Each row is where one point has got to under a steady rotation. How many steps took it there?
The counts run from 0 to 113.
[-19   8   7 -17  -7 -15   8  -7  24  11 -13  19   8  -2  17   7  -5   0
 -18  -6 -14   3   4   3   6  17  -8  14   1   7  -5   1  -3] => 61
[ 14   4 -20   5  16   3   6   1 -16  14  -5 -10   9 -13 -15   5  15  -1
  10 -14  10  12   1   7 -26  -5  -5 -20   4   4   5 -17   2] => 6
[-10  -2   3   2   0   0   6  20  19  -4  14   3  -9   2  -1  -5  10  25
  -7   0 -13  14  -5  -7  13   1  10  -1 -18  -5  -4  24  10] => 78
[-14  -2  -9  13   5   7   0  -2   0 -16   2  14   3 -14  -1  22 -20  -9
  19  10  19  10   5  -6  -8   0  -7   8   6   3  -9  -9  -9] => 25
[  4 -19  -6  -4   4   9  -6 -12 -16  -1   2  19  -4   1 -16 -24  12 -14
   2   7  20   0   3  -1  -8  -6   8   6  -7  -9  -4 -25  -9] => 35
[ -2  -3 -17  10  -1  23  -1  -8 -12 -15  -3   3  21 -13   8   2  -5   3
  36   8   8   4  -4  -1 -14   2   2   6   1  -8  -2   6  -7] => 112
[  2   1 -11   0   5  10   0  -6 -15   6  -4   0  -4   1 -30 -21   3  11
 -10  26  -1  -9   0  -1   4  20 -14   8  12 -12   4 -14  15] => 47
[ -1   7  -8   0  10   2 -15 -13   6   8   7   2   1 -18   2  35   1   3
   2 -19 -21   1  -7 -16   2   2   8   3 -10   4   6  14  -3] => 12
[ -5  -9  -5 -16 -12   6 -11 -17  10   3  17  12  -2   4  -6  -5   0   0
  -4   8  13 -33 -16  -2 -12   3  16   2  -5 -16 -12  -5 -13] => 31
[  7  19 -18  17  13   0  -9 -12  -7  12  -7  13   2  -9  10  16 -18 -10
  16   5   5  13  -8 -18   0 -11   5   6  -8  18  10   1  -8] => 16
[  6  -5 -11   0 -11   1   4 -10  12 -15   1   6  21  -5   1  10  18   3
  16 -17  -6 -19  -5   6  -8   3  13 -16  -1 -20   0  -3 -15] => 109
[  1  -6   9  -6 -10   3 -23  -9  -4 -13  -3  -3  -8  -8  -2   6   5   0
 -19  12 -21  -2  -1  -6   3  21   3   2  12 -11   8  -3  23] => 50
[ -5  14  -3  18  -1 -13   3  16  -6   0  -2 -20 -18  -2 -11  -1  -1   9
 -13  -3  -3  20  -4 -13  18 -15   6  -7 -14  -1   1   6   9] => 86
[ -7 -17 -11   4  15  -4  -3   2 -19  -2  -2  30 -20  -2  -8 -22   2 -18
 -10   3  16   1 -11  -6   2 -15   4   2 -11  -2  -8 -12  -4] => 36
[-13   3   5  -1  -4  -4 -14 -16  -9   4 -20  11   2 -15  14   1 -13 -13
 -19   2  -2   8   2   2  -1   5 -12  24 -11   9  15 -10  17] => 53
[ -9   5  -5   4   6  -6   0  -5  -8   8  -4   3  -8   4 -20  -8   7   1
 -30  14 -11 -20  -8  -7  18  16  -8  11  -6 -15  11  -7  11] => 48
[ -4   7  -1   5   4 -20  -1   8   1  18 -17  17   2   5   8 -14   4   1
 -18   5   3  30   0   1   9   6 -15   6   8  -5  -6  -3 -18] => 65
[ -6 -18   5 -13   8  11   2  -6  -6  -6  -9  10   0 -21 -10  -6  21  -5
   4   6  -3 -15   8   0  -9  18  -2   3  -3 -10  -7 -30  12] => 43
[-11   8  13  -2   2  -3  -3   5  -1  11 -22 -13 -14 -19  18  -4   1  10
  10  -2   4  24   8   2   3  -5  12  10 -26   2 -10  11   5] => 82
[  0  -5   8  -8 -11   2  -4   7  10   4  -2  10  21  -1   4 -15  28   5
  -4 -11   8  20  13  23 -11  -3  -3   0 -10 -11  -1  -8  -2] => 72
[ -2  12   9  -1  -4  10   0   0  -5   5 -15 -21  -5  -7  -2  -5   0  15
  20   4  11  35   6   2   4   0   4   5  -9   7  -9  -4  11] => 83
[ 10   1 -12 -11  -8  -2   8 -24   0   8 -14  -5  16   5  -1   7  14 -12
  17 -27  -4   7   5  -4   2 -10   7 -11   1  -3  -3 -12 -18] => 101
[  2   1  -2   1 -19   7   0  -5  -5   0  -7   5  12   2 -12 -15  -1 -10
 -19  15   4  10  19   3  -2   8 -25  11  10   9  18 -24  12] => 55
[ -6  -2  -3   9  10  11   4   2 -22   0  -7   7  -9 -13 -18  -9 -11   7
   3  29   5  -2   0  -3   6  20 -17   9  14  -7  -4  -6  25] => 46
[ 13  13 -15   1 -26   7   8   1  -2   7   0 -12   3   4  -8  -1  -1   8
  19   3  -1  -6  -5 -27  -2  -7   0 -22  19   4   1  15   9] => 96
[ -6   4  -3 -14  16  -1   6 -16   6  14  -9 -17  -9  -4   0  12   6   4
  -7 -22  -1   5 -12  10 -15  -2  15 -10 -26  13   2   1  -3] => 3
[ -6  -2 -17  15   3  -5   5   4  -3   0  16  17   8   3 -15  -5   2  -8
  -2   9  16 -17   2 -18  -3  -1  -3  -1  11 -12  -5 -19 -27] => 27
[  0  18 -19  20  16  -8   2  10  -7   8   2   3 -10 -10  -1  19  -9   3
   6  -2  -1   6 -16  -6 -11  -6  -3 -17  -1   8   8  14  18] => 8
[  7  16 -29  13   1 -10  23 -13   3  -1  -9   3   7  22 -13  -6   0  -2
   8  -7  10  -8  -6   3  -4  -8  -1 -16  10  -6  -1  -1 -10] => 105
[ -7   2  -4  -7  19   2  -1  -9  -3   0  -7 -14 -14 -14  -1  26   1   1
   5 -20  -1  26   0   4 -14  -5   5  -7 -18  12   0   7   8] => 4
[ -8  -4 -14   3   3  -2   6 -12   4  -5 -12  11  17 -15  20  12  13  -5
  11 -14   0 -14 -10   0  -4  -7  12  -3 -10 -17  -1   4 -23] => 110
[  3   8 -11   1   6 -14   6 -18  -7   5 -22  10   6   1  17  10   5 -15
  13 -26  -2  15   0  -7   2 -19   4 -10 -10   2   1  -7 -16] => 102
[ 16  12 -16  18  -2   8  -3 -13  -2   0   3   5   4  -1  -6  12 -22  -4
  20  13  -2  16  -3 -11   0  -5   9   6   7  18   7  -2   1] => 17
[  2   5   5  14  -9 -13  -7  10   0   4 -11  17  -9   8   9  -9  -5   5
 -11  17   2  34 -11   2   6   3 -12   6  23  -5  -7  12  -6] => 66
[ -1   0   4  -2  -5 -14   3   0   6  24 -12   8  19   5   1 -15  14   0
 -14   4   7  21  14   3   7   6 -22   9  10  -2  -4 -21 -25] => 64
[-18 -13  -2  -9  12  -3  14  -8   6 -11   8  18 -14  -1 -16  -4   5  -3
 -20  -8   0 -23  -9   0   1   9  10   1 -18  -8  -4  -2  14] => 40
[  2  -8 -12   7  -9   6   8 -10  13 -27  10  -1  12   4  -2  20   6   5
  16  -8 -14  -5  -8   0  -4   2  12 -14  13 -16   1   8  -5] => 108
[ -4  -1   6 -11  -8 -12 -13 -20  -6   7 -21   1   7 -10  10  -8   9  -9
 -26  -1  -5 -16   0   5  -2  13  -4  11 -12  -2  15 -17   8] => 52
[ -5 -14  -4  -6 -17   5 -15  -7   8 -13  20   8  -3   0 -10   2  -3   5
   4  16   8 -18 -13  -8 -13   9  15  -7  19 -16 -15   1  -6] => 30
[ 13  17 -20   2   3   0  -3 -15  -7  26  -6  14  14 -13   4   6   3 -11
  15  -6   2  -4  -5 -11  -8  -6  10  -1 -11   9  11 -10 -14] => 15
[-13  -6 -14  19  10 -13  -2  10   4  -2  13  25  -6  -2  -1   6  -4  -4
  -9   8   9 -10 -16 -21   4  -4   5  -2   5 -11  -6  -5 -20] => 28
[-19  -2  14 -12  -9  -2  -1  -8  14  -2  -7   9   8 -10  13  13  -7   6
  -6   3 -10  24  11   3   4  15 -17  18  12   4  -8   2  -1] => 62
[ 10  15 -24   0  -5   6   7  -5   4  13  11  -4  14   0 -19  14   1  18
   4   2  -3 -20  -6  -4 -13   5   2 -13   7  -3  12   9  12] => 10
[  0 -13  -6   1  -6   6   1  -3  -3 -20   8  15 -18   5 -18 -14  -9  -6
   0  22   8  -7 -16   2  -5   2   6  -4  10   3  -2  -1  25] => 38
[  7  -1  -2 -12 -11   7  -4  -6   5   8  10 -27 -14   0  -4  -2  -4  11
   8  -5 -12   1 -15   1 -19   2  21 -20  10   9  -1  14  11] => 1
[ -7   8   7 -17 -23 -17   8  -4  26  15  -7  11  11   4   7 -10  10  -1
 -23  -2 -10 -16   4   8   2  22  -9   1   9   3   0  -6   0] => 60
